Named moves (each a turn or a mirror), then the moves between two rows, first move first; the first pair answered
gana (before => after):
[ 20.1 -13.6 -14.3  -7.5 -16.2  12.5  -1.6 -34.0 -10.0  -5.0  -7.8  -1.0
  -8.2 -37.8   1.3 -28.4  -8.2 -15.7  -3.8  -2.2   2.2  -8.5   5.1  -1.5
  -4.3  -8.3   6.6   2.3  -4.8 -11.2   3.6 -12.8   1.6  -5.2  -4.1  21.0
   3.9  11.9   0.2  -8.2  -0.1   2.6   5.6] => [ 17.9 -10.4 -10.2   1.0 -21.4  13.3   1.1 -34.7  -8.5   2.6  -6.8  -6.1
  -4.1 -30.3  -3.6 -35.5  -4.9 -16.6  -7.2  -6.9   7.4  -6.3  11.1   3.9
  -9.7 -10.8  10.1   7.0 -10.8  -2.5   4.4  -5.4   0.2 -10.1  -7.3  10.4
  10.5   7.9  -2.4  -3.9   0.7   4.3   0.8]
[ 11.7  28.2  -9.2 -21.5  11.2 -22.9  -0.9   9.9 -18.0 -21.2 -11.3 -14.7
 -18.7  25.5 -13.9  30.4   0.5  26.6  17.3  -3.0   2.3  35.7 -22.9  13.6
 -15.8  -0.9 -25.1   1.6  23.9 -17.7   9.6 -19.5  10.7   6.0 -10.7  32.0
 -31.1  -3.3  18.7  17.4  16.0  -9.0  -0.5] => [  5.0  32.1  -2.0   5.6  -4.4 -25.0   3.5   6.3 -10.5   0.4 -12.5 -30.4
  -6.2  40.0 -31.0   7.1   6.1  26.2   5.4 -21.1  12.5  43.7  -3.0  36.6
 -19.2  -6.6 -17.4   9.1  -2.0  -0.9  14.2   8.4   7.2   6.0 -20.2   2.8
 -12.9 -15.1  17.4  29.0  21.4  -8.5 -12.5]
[  5.4   8.8  -6.7  14.2  14.6  11.4 -10.3  10.3  -0.4  20.9   8.2  17.5
  12.4   4.6 -12.5 -10.0  -1.5   4.7   1.5  22.7   7.9  14.1   8.9   0.8
  18.9  19.4  18.5 -17.8   3.4 -15.5 -27.8   6.5   1.7  -4.3  -1.0  -8.1
  -1.9 -10.1  17.1   5.6 -30.1   9.4   5.8] => [  3.4   7.6  -8.2  12.2  20.1  14.5 -12.7   8.9  -1.6  17.7  10.9  18.3
  10.9   1.5  -9.9  -8.8  -0.9   4.5   2.7  20.2   6.3  12.6   7.8   1.7
  20.5  21.2  16.2 -17.8   8.3 -16.5 -22.0   6.0   3.3  -3.4  -0.9  -6.4
  -1.2 -10.5  16.2   4.5 -27.5   7.5   5.8]
[ -8.2   6.2  22.0   8.3 -13.7  -8.7  -0.9   5.4   5.7  12.7   2.1 -18.1
   1.2  13.2  -9.0  -8.9  -3.7  -4.2  -2.2  -2.1  -3.6   8.6  15.1   8.1
   7.5  -0.2  -2.9   9.3 -14.9 -10.6  -2.9  -4.0   6.6 -10.9  10.0   2.3
   5.9  -9.1   5.6  12.9  22.8 -12.9 -17.7] => [ -6.0   3.4  18.6 -13.2  -5.1  -7.3  -3.7   6.9  -3.5   1.4   5.6  -7.4
  -8.4   3.1   3.3   9.8  -8.3  -4.3   6.6  11.8 -12.4   1.9   0.1  -6.0
   8.9   5.1  -8.8   3.0   1.9 -21.6  -8.1 -21.4   8.2  -8.2  17.6  24.7
  -5.2  -0.5   5.6   3.5  19.6 -14.8 -10.2]
lovil (before => after):
[-15.6  20.3   4.3   2.9 -15.4 -31.9  -6.8  -6.0  16.8   6.9   5.3  -2.5
  16.4   2.7  -8.1 -11.0  -2.4 -23.7 -18.8 -37.5  26.9  41.2   3.6 -22.2
 -11.4 -13.6  24.1  17.2 -15.4 -12.4  -3.5  -7.6 -23.5  15.0 -12.5 -15.7
 -11.0  13.5  17.7 -11.1 -14.7 -29.0 -19.7] => [-18.6  15.5  12.4  -1.9 -16.1 -24.1  -4.9  -9.5  15.1   9.5  13.5  -2.8
  23.3  -2.3  -1.9 -19.1  -0.9 -26.3 -23.6 -31.1  21.8  28.7   9.8 -24.2
  -4.3  -8.5  34.0  17.3 -13.2  -6.1 -10.6  -1.7 -28.1  12.7  -5.5 -16.8
  -9.5  13.7   6.2 -20.1 -22.9 -26.8 -21.1]
[ 17.6  14.2 -28.6   0.7 -21.6 -35.0  30.3  -1.2 -18.3  -0.3 -30.5 -27.8
  22.1  15.5 -55.3  -6.2 -11.0   0.7 -12.1 -13.3   9.9  28.3   0.3  -1.5
 -13.8  13.3  -0.3   3.3 -12.3   2.6  15.4   9.0  -7.9  -3.6 -35.7   1.1
   3.0  -8.1  24.9   6.0  -4.3   4.5  -0.6] => [  8.0  -0.1 -13.9  -3.9 -18.6  -9.6  36.0 -15.7 -20.3   3.7 -13.0 -18.0
  45.5  -5.8 -36.3 -30.6  -0.9 -10.6 -27.6   0.3  -6.0 -12.8  18.9  -3.3
  11.1  27.5  29.9   1.5   0.9  13.8   1.1  18.7 -22.5  -9.1 -19.2  -1.6
   4.4  -0.9  -2.3 -27.6 -33.1  16.6  -5.7]
[ -0.9   6.2 -11.0  17.5  -2.1  -8.6   5.2  11.3  15.1   8.6  -4.6 -10.1
 -10.1  21.7  -9.2  12.4   0.9  -0.2  11.3 -17.6  11.7  31.5 -13.8  10.6
 -15.0 -17.0 -11.3   7.8 -24.3  -4.0  14.9   6.9  10.5   4.0 -16.2  -3.6
   6.0  -7.5  20.7  18.4  13.1   5.9   0.4] => [-13.2   8.9  18.0   6.1 -14.5  -2.6   9.1  10.8  -1.0  17.6  11.8 -11.4
  23.4  19.9 -11.7 -15.5   9.0 -11.5  -8.6  -2.4  -9.5 -28.5   7.7  14.1
   7.5  12.9  21.7   7.7  -4.3  19.0  -3.7  11.2  -8.5  -0.5   2.3 -14.2
  -2.9  -2.3  -8.8  -7.3  11.7   0.9 -22.5]
[  3.8  -9.6   2.9  -1.7   0.2  -6.2   6.0 -11.5  12.6   9.6   1.2   1.0
 -13.8 -18.8   8.9  -7.5 -15.0  -9.2   3.7   1.7  -7.6  -2.4   4.9  -1.1
  -5.3  -2.1   8.4   9.5  -0.8 -11.2   6.1  -3.1 -15.5   3.3  -1.1  15.9
  23.9   4.8  10.8   7.4  21.7  -8.7  -1.9] => [  1.6  -5.7   4.2  -2.1  -2.4  -9.2   5.3  -9.4   9.2  10.9  -0.3  -2.9
 -13.8 -15.4   5.3  -7.1 -14.2  -9.8   1.6   1.8  -7.4  -5.3   6.0   0.8
  -4.0   2.2   9.5   8.3  -0.1 -10.6   7.2  -5.0 -19.0   1.9  -1.3  14.8
  23.6   4.6   7.2   7.1  25.4  -9.6  -6.9]
dake (before => after):
[ -7.1  10.1   9.0  -8.8  17.3  -2.7 -12.2   4.9  -2.8   0.1  13.2   4.6
  20.4  13.9   5.7  -7.7   7.1   7.4   1.4  -7.9  -3.9 -14.2  -3.4   1.7
   6.5 -13.7   5.8 -11.1  -5.2  12.5  -9.5   6.0   1.3  11.5   8.6  -6.2
 -10.7  -1.7   2.5 -13.9 -18.1   9.8  -4.7] => [  3.7  -1.3  -9.0   0.6  10.1  -2.8 -11.8  -8.3   8.5  -2.3  -1.7   6.3
  -2.9   5.1  10.3  -6.2  -1.3   8.2   6.4 -19.0   9.1  12.1 -10.7  -0.7
  -4.9 -33.0  -7.2  -4.0 -22.0   2.3  -2.5   1.4  11.8   7.7   2.2   1.3
  -1.3   4.3  16.2  -2.8 -12.9   8.9   7.0]
[ -3.7   1.3  -1.3  18.1  -5.8  28.1   8.4 -20.7  16.2  18.2   2.5   0.0
   1.0   8.0   7.9 -16.8   3.2  -0.8  -4.5  -4.2  16.0  15.8   2.9   3.9
   7.3 -14.4  -2.7   4.4 -14.2   4.0   2.2  23.9   3.0  11.4   4.6  -5.8
  21.1   0.0   4.0   2.2 -20.8   5.0  10.7] => [ -9.5   5.8   6.8  11.8 -12.1  28.1   8.6 -19.0  12.3  20.4   5.5  -1.1
  10.4   8.0   4.0 -23.7   2.7  -4.7  -6.4  -0.7   9.4  -2.4  10.5   6.6
  12.1  -3.2   6.9   5.2  -8.6  11.3  -5.0  23.3  -3.5   7.8  11.7  -9.7
  17.1  -1.0  -6.9  -1.6 -15.3   2.7   1.6]
[  1.5  12.0   5.5  11.7   2.3  -0.9   2.6   3.2   5.1  18.8   2.2 -15.9
  15.4  15.2   6.2 -11.9   7.3   5.4   4.9 -14.6  -2.2   8.2  14.7  22.9
  -3.5 -10.3   0.4  -0.1 -13.9  19.4  -1.4  20.5  -0.6   0.3  -4.4 -21.3
   9.7 -15.6  -1.0   6.9 -11.7  21.1  -2.1] => [  5.2   6.6   0.1  12.7  -5.5  -0.8   0.1  -3.3   9.7  14.2  -3.6 -17.4
   4.1   7.8   3.3 -14.1   3.5   3.2   3.5 -18.7   2.8  12.4  12.1  19.4
  -7.8 -15.4  -1.7   3.0 -21.8  15.8   0.1  15.9  -1.1  -5.8  -7.9 -18.3
  15.2  -9.4   0.4  11.9  -6.5  17.6  -0.7]

(2 to 3 moves a pair)
[ -2.5  26.7  -8.6  20.9 -23.0 -20.3 -18.0  -8.6   5.2 -11.6 -18.6 -21.4
  -4.1   9.4 -28.1 -10.3  19.3  -3.1 -16.9 -18.2  10.9  10.7  -6.7   3.7
  -9.4   8.4  -3.7   1.9 -18.9  -5.2  12.6  16.9  -5.7 -14.1   6.2 -22.4
  12.6  -6.8   6.3  12.9  41.4 -20.0  -6.9] => [  7.0   5.8 -22.5  27.0  -5.7   5.1 -20.4 -28.8  16.6 -14.3 -12.8  -3.3
 -17.6 -14.0  -0.4 -12.7  21.4  -3.7 -12.0 -17.9  16.4  33.7  -9.1  -4.9
  -7.6 -10.9  -8.3   3.0 -30.5 -14.2  14.4  24.7  -0.1 -18.3   8.7 -13.9
  21.6   0.2  11.2   0.7   5.3  -3.0  23.3]  lovil then lovil
[ -0.7   0.4   0.2  -8.0 -41.5 -10.0  -1.2   9.5  -9.7 -11.7 -12.1  -8.5
 -14.3   5.5 -23.9   1.7 -11.9  -4.4 -14.7  -0.6  -3.8 -32.1   4.7 -13.0
  -5.7  25.2   6.9   7.6   4.8   1.3  -1.4 -17.1   1.5 -10.3   2.7  12.9
 -10.8   9.5  -0.6  20.4  29.8 -21.6 -11.5] => [ 14.0 -20.6 -22.0  -1.9   0.1  22.9  -3.0  -8.3  10.2 -18.2  -3.6  14.2
 -25.0 -17.1  18.8  13.0  -4.2   1.9   0.8  -2.5   8.2  17.2  -6.7 -23.3
  -7.1  -4.7  -7.1   5.4  -7.9 -13.9   7.3  -9.0  14.8 -10.5   3.1  25.5
  -1.6   9.5  13.7   2.0 -27.2   3.9  34.3]  dake then lovil then dake
[  1.7 -12.0 -15.7  -4.7   1.6  11.7   4.6  -7.2   5.9 -12.4   1.6   0.4
  -8.5  -4.0  14.1 -13.2  -2.4 -14.2  -2.0   4.9  -0.5  -9.5  20.4 -12.0
  -1.1  -0.2  10.1  -3.7   6.4  -7.7 -10.5  -9.5  -4.7  -9.5   0.5   9.6
   4.9   3.9  -7.4  -7.4  -2.3  -5.2   8.0] => [ -3.8  -0.8  -7.1   3.0 -12.9   0.8   5.9  -0.6   2.6  -5.1   0.1  -9.4
  -1.7   8.9  -2.7 -17.9   0.4 -14.3  -6.3  -0.9   1.7 -16.1  27.5  -3.7
  -1.9   5.4  11.8  -1.8   5.5  -1.6 -10.0  -3.1  -7.3 -10.3  -3.5  -3.4
   4.4  -2.4  -8.3   3.5  13.7 -10.0  -9.0]  lovil then gana then lovil
[ -6.1   2.9  -2.8 -25.7  28.2  -7.9   2.1  41.4  -4.7  -8.0  -2.7   3.5
   0.6  32.5  -7.1  27.3  13.0  28.6  48.5  -5.6  10.3  41.0   1.4  25.1
 -42.6   7.1 -26.7 -30.6  11.9 -14.7  13.6 -17.7  -8.8  14.1  -3.0  -3.2
  -1.2 -28.4  19.2  -2.8 -19.7  13.9   8.0] => [-22.3   4.9  25.0 -18.7   9.6   1.8   6.0  35.5 -13.6  11.1  14.2  -6.0
  37.2  34.6 -10.9 -11.2  22.2  16.9  23.3   2.2  -5.1 -12.4  33.3  38.8
 -19.4  30.7   7.6 -27.6  20.7  11.5  -0.2   3.2 -31.5  11.0  11.7 -29.9
   0.6 -31.4  -8.5 -20.0 -23.7  10.7 -17.1]  gana then lovil
[  6.3   2.3 -13.5   0.2  -5.3   5.0   4.3  12.0  13.4 -17.6 -23.9 -16.1
 -21.6 -11.0  -6.9  11.1 -23.4   5.4  13.5  -2.4   3.4  13.6  10.0  -8.2
  -3.8  -8.5 -26.4   2.9   4.7 -18.4  15.3  -0.4   2.2  17.9  12.7   9.8
  -4.6 -12.9  14.8  19.4  28.0 -25.1   9.2] => [  4.9 -15.6 -14.4  -1.9   8.8  30.7   6.8  -6.2  18.5 -17.6  -9.5  -3.5
 -13.9 -34.3  17.1  -3.0 -17.9   0.8   7.8   2.7  -2.5   3.3  18.4 -16.3
   8.9  -9.7 -10.4   1.8   5.5 -16.9   9.9  11.6  -0.9  11.0  20.3  14.6
   4.7  -6.5   2.3  -6.6  -6.7 -12.7  22.5]  lovil then lovil
[-16.0   6.5  -0.7 -11.1  12.8  -5.4  10.5  13.4 -12.2  -1.7  13.3 -12.1
   5.7   0.6  18.4  14.9  -7.8  -2.7  -7.3   3.6 -13.2 -39.5   6.8 -11.0
  27.3  28.0  11.3  -5.5  -0.3   4.1  19.3   5.7  18.6   7.6  -2.6   3.9
  -4.9  26.4 -19.7 -22.8  -8.1  -2.2 -12.1] => [-12.2   1.2 -12.5  21.3  13.6  -3.6  14.7   4.9  10.2   9.0   2.8 -18.2
 -10.0   7.5  17.9   4.6  -4.8   4.1  -3.3 -20.0   6.0   6.4   8.9   4.3
  10.5  -1.3  -1.3   7.3 -32.1   3.3  33.9  26.8  30.2   4.0 -16.8 -12.4
  15.2  13.6  -0.8  -4.1 -17.9   6.2   6.1]  lovil then gana
[-13.6  -5.8  -5.8   8.4  22.9  13.6   8.6  -2.4   5.4   8.3  16.9  12.2
  24.2  -8.7  15.9   2.7  -0.5 -20.5   4.2   6.7  13.1  10.0 -15.0 -12.8
  -0.2  -1.5 -13.2 -17.3  15.1  12.0   3.0 -11.0  -2.5   2.1  17.0   9.9
 -13.7  10.7   4.4  10.1 -21.6  10.2  19.2] => [-22.4   3.6   7.1   6.8  11.6   3.6  11.5   8.7  -5.8  11.5  19.6   4.2
  33.7   2.3   3.2  -3.8   0.3 -22.8  -2.1   9.9   3.6 -13.3 -10.0  -8.1
   5.4  13.2  -4.5 -17.1  24.2  17.9  -2.9  -9.4 -12.2   4.7  21.0   0.8
 -18.6   8.3  -6.2  13.5  -0.9   3.9   3.3]  lovil then lovil
[-14.4  12.0  25.8  15.6  27.2  10.9   7.1  12.6 -11.2  21.4  16.2  -3.3
  41.1  23.6  10.4  -5.6  19.8  14.6   6.3   5.7  -9.8   0.1  20.7  27.0
  16.9  -1.2   0.5   0.6   2.7  20.1   3.8  32.7  -0.4   7.8  -7.3 -33.8
   2.8 -21.0 -11.2 -12.0 -43.3  16.1  -0.2] => [-14.7  24.0  16.0  20.1  -4.9 -25.8   6.2  23.9 -11.3  21.2  -8.8 -23.0
  15.9  44.2 -24.7   6.1   8.9  19.6  14.2 -11.7   2.6  16.6   9.6  34.6
  -3.9  -5.8 -17.4   4.8  -5.4  14.8  14.2  21.3   6.2  11.5 -21.3 -37.2
   4.9 -21.4   8.0  25.1   8.8  -2.9 -13.6]  dake then lovil then dake
[ 10.1 -10.1  -3.8  15.8  -7.4  21.5  -2.4 -21.2   2.9   2.3  -6.8  -2.0
  -1.0  -2.8  -6.9  -3.6  -5.1 -14.9   7.5 -14.7  15.7   2.2   2.8  -4.4
 -20.0   3.3   6.2   2.2 -21.6  -7.6  -9.6  10.2  -5.8  -2.3  -6.1  -8.1
   5.5   0.8  -5.2  -6.9   0.7 -16.2  10.0] => [ 10.0 -10.9  -2.8  -4.0  -3.1  23.2  -4.9 -17.3  -6.0  -4.9  -3.7   4.2
  -1.2 -10.3  -3.4   5.4  -9.6 -17.2   4.9  -1.2   4.7 -13.7  -5.3 -16.2
 -15.1  14.2   9.5  -3.0  -6.3 -12.8 -15.5  -3.0  -8.7  -0.7   2.1   5.0
  -5.8   6.3 -10.5 -16.7   0.5 -18.5   7.1]  lovil then lovil then gana
[ -4.3  10.6  -1.4   2.2  22.8  -4.4  -9.4  33.4  -3.5  -3.5  -5.9  -7.3
 -10.7  16.0  11.4  15.9   2.0  25.3  10.7  -2.4   1.9   5.0 -15.2   0.0
  -2.8   2.4 -12.4  -4.2  -6.5  -2.6  -1.7   7.9   0.2   6.9   3.0   0.3
  -9.3  -4.2  10.0  14.6 -11.0   9.5  11.2] => [-11.1  12.6  12.5   5.7  13.1   0.6  -4.2  29.0  -6.5   8.4   4.9 -11.4
   7.4  16.9   8.4  -3.9   6.8  18.9  -0.5   0.9  -7.1 -20.4   1.1   7.7
   7.6  12.3   6.7  -1.1  -1.2  12.8  -8.9  15.1  -9.2   3.4   8.0 -13.8
  -5.8  -7.9  -7.4   1.8 -12.6   6.8  -0.4]  gana then lovil
[  0.6   4.8  10.9  -6.7  35.4  15.0  14.5   0.0   8.1  13.2  27.3  24.0
 -10.3   1.8  25.8  23.5  16.2  19.6  -2.2  -4.9  -9.2   4.0 -13.2   5.1
  12.8   7.6  17.3   0.1  -8.9   8.6  12.2   6.2 -10.8  20.0   7.7  -1.3
   7.6 -15.7  -7.3  14.9 -39.8  25.8  14.2] => [-11.5  16.5  24.3  -4.4  18.9  -1.2  15.6  10.2  -0.9  21.5  26.5   9.7
   0.0  16.5   6.1  13.9  17.3  18.5 -11.7  -5.5 -13.8 -16.8  -3.6  14.2
  16.4  21.2  24.8   3.6  -4.1  17.9   7.4   9.1 -16.5  22.9   5.1 -18.7
  -0.2 -21.2 -16.3  23.0 -18.6  16.4  -8.4]  gana then lovil then lovil
[ -3.0  -6.2  -1.6   3.1 -23.6   1.4  -1.4 -16.2   5.0  -1.0 -10.4  -5.3
   5.9 -15.2  -7.6 -22.2  -3.2  -1.2  -7.6   7.4  -2.9 -24.5   7.2   1.9
   5.3  14.8  10.5  -0.6   1.5  10.1   1.4  -3.7  -5.7  -9.5   3.0  -2.7
  10.6   5.9 -12.2  -9.4   6.7  -4.1 -15.3] => [  4.6  -1.3  -9.0  -6.3 -20.1 -13.8  -5.7  -4.0   3.4  -9.2 -19.1  -6.9
 -11.3  -8.2 -12.9   4.8 -11.3   4.6   7.9   5.9   1.5  -5.6  -9.1  -4.9
  -7.1  12.2  -9.0  -4.3   5.0  -3.1   6.9 -20.0   5.5  -7.1  -2.3  10.7
   1.4   8.3   3.6   4.4  25.0  -9.7 -13.2]  lovil then lovil then gana
[ -4.9  -5.9  -1.2   4.4 -12.9   1.0   4.7 -14.7   4.5   0.4  -0.1  -3.2
  -3.9  -6.1  -3.8 -14.0  -4.5  -0.2  -8.8  -0.2  -5.0  -3.3   9.4  -0.7
  -0.7  -0.6   7.5   2.5  -5.1   4.2  -4.5   1.3  -2.1  -4.8   6.0  -0.4
   2.9   0.5  -3.9  -0.7  -0.3  -2.3  -6.0] => [ -2.2  -1.4  -2.8  -1.7 -13.2  -9.3   4.9  -7.9  -2.9  -6.6  -5.8  -2.2
 -10.3  -2.4 -10.5  -1.8  -9.2  -0.7  -3.8   0.9  -4.3  -1.3   0.6  -5.6
  -6.4   1.2   1.5  -0.5   0.3   1.7  -3.0 -10.6  -1.9  -0.7   5.2   6.2
  -5.1   1.3   2.6   7.8  13.9  -8.4  -6.7]  lovil then gana then lovil
[ -6.1   1.5   5.9 -15.3 -21.7  -5.1   6.7  -7.6 -10.1  -1.8 -10.0   1.4
  -8.9  10.5 -19.9 -10.4 -12.0  -5.3 -13.5  -5.9  21.2 -10.8   8.6   5.6
 -11.9   1.3  -4.4  17.0  -1.7  13.2   2.9  -6.4  10.3  -4.3  -4.4   3.8
   3.8   3.6  -2.1   3.5  26.8  -6.3 -17.2] => [  2.4 -12.7  -5.9 -12.0   7.3  18.3   6.4 -20.0   4.0  -6.0  -1.9  19.1
 -10.3  -7.9  12.0  -5.2  -5.1   0.7  -6.1   1.7  22.6  15.7   5.0  -0.3
 -12.3 -18.5  -8.8  17.2  -6.1   3.0   4.9  -1.0  17.0  -2.3  -3.7  12.9
   6.2   0.3   3.7 -13.1 -12.7  12.6  10.7]  dake then lovil then dake
[  8.4 -10.8  -4.9  -3.8 -22.7  -9.9  -5.6 -13.8   1.1   0.4 -16.7  -9.3
  -8.8  -4.2  -3.6   1.7 -13.6  -3.8   0.5  -7.0   7.1   0.0 -10.7  -7.1
 -10.0  -7.3   4.0   1.4  -0.4  -8.0  -7.0 -14.2   6.2  -4.8  -4.3   6.8
   0.0   9.2   7.7  16.0  24.8 -13.1 -10.8] => [  5.3  -7.6  -0.3  -4.1 -25.3 -10.1  -8.2 -12.8  -2.3   1.6 -18.3 -12.1
  -4.9  -3.6  -6.6   0.7 -15.0  -3.0  -1.5  -2.5   2.6  -7.7  -9.8  -6.8
  -7.4  -2.5   7.2   4.0   0.4  -7.8  -8.9 -12.6   2.8  -3.1  -4.0   4.9
   0.1  11.0   3.5  15.2  26.4 -12.6 -13.2]  lovil then lovil then lovil
[ -4.6 -22.8   7.1 -28.2 -10.4  15.7  10.1   0.6  -6.0  -8.7  10.5  15.2
   0.1 -23.5  30.8 -14.6  -5.8  -0.3 -14.2  17.7 -14.8 -24.1   4.6   0.0
   6.9  13.8  15.0  -4.6   9.4  10.0   7.2   1.3  -5.8  -6.8  22.2  22.6
  10.4   8.5  -9.4 -16.3  -2.9   9.3  16.0] => [ -0.5 -19.6  -5.5   1.4 -15.3   1.8   9.0  -0.7  15.3   0.7  -4.7  -0.5
 -17.8  -6.2  17.9  -9.1  -8.5  11.0  -8.4  -9.7   9.9  30.4   0.4  16.1
 -15.2 -18.7  -6.6   8.3 -27.1   8.4  29.1  14.8   8.3  -7.1   1.2   7.6
  27.8  -3.5  19.6  15.9   4.4   9.3  27.4]  gana then lovil
[-14.1 -12.5  -1.8   8.0 -38.7   2.0  12.7  -3.2   4.8  -6.2  27.1   6.2
 -27.5   6.0   7.5   5.7   4.7  -1.9  14.1 -15.2  19.7  17.9  12.0  -3.6
 -30.6   0.7  -9.1 -12.4  -9.3 -12.0 -22.4  -6.7  20.4  16.2 -11.0 -22.4
  27.7 -16.3   5.9 -19.6 -33.8  -3.2  35.1] => [-21.4 -12.0  10.9   8.2 -43.8   8.1  14.3  -4.5  -2.8  -2.4  36.9   3.5
 -11.5   2.5   6.2  -8.6   7.9  -6.8   6.2  -6.8   7.5 -10.5  23.7  -0.8
 -19.4  16.3   5.6 -14.3   3.5  -2.1 -33.3  -2.0   8.5  16.1  -3.4 -27.0
  23.7 -18.0 -10.0 -33.6 -32.8  -4.1  22.8]  lovil then lovil
[  5.9 -19.4  -8.1 -16.7  -4.2  11.4  -5.7 -14.4   5.5 -13.4   5.4  13.4
  -4.0 -24.5  16.3  -5.8  -7.8  -6.1  -4.6  12.2 -13.6 -17.6   6.2 -19.3
   5.4   4.8  11.5  -8.4  10.3  -3.5  -7.2  -9.7  -7.8  -7.9   8.0  15.0
  11.2   5.4  -9.5 -18.0  -7.0   0.1   8.3] => [  4.8  -5.7 -14.4  10.4 -22.3 -13.5  -3.6  -4.2  13.7  -2.7 -12.4  -5.7
 -16.3   2.8 -12.5  -4.1  -9.9   5.2  -1.2 -14.0   8.4  19.7   6.7   2.9
 -15.4 -13.2  -5.4   2.0 -18.5   2.2  10.6   3.4   2.6  -5.3 -14.1  -8.7
  22.7 -11.0  12.5  17.5  20.6  -6.2   2.3]  lovil then gana
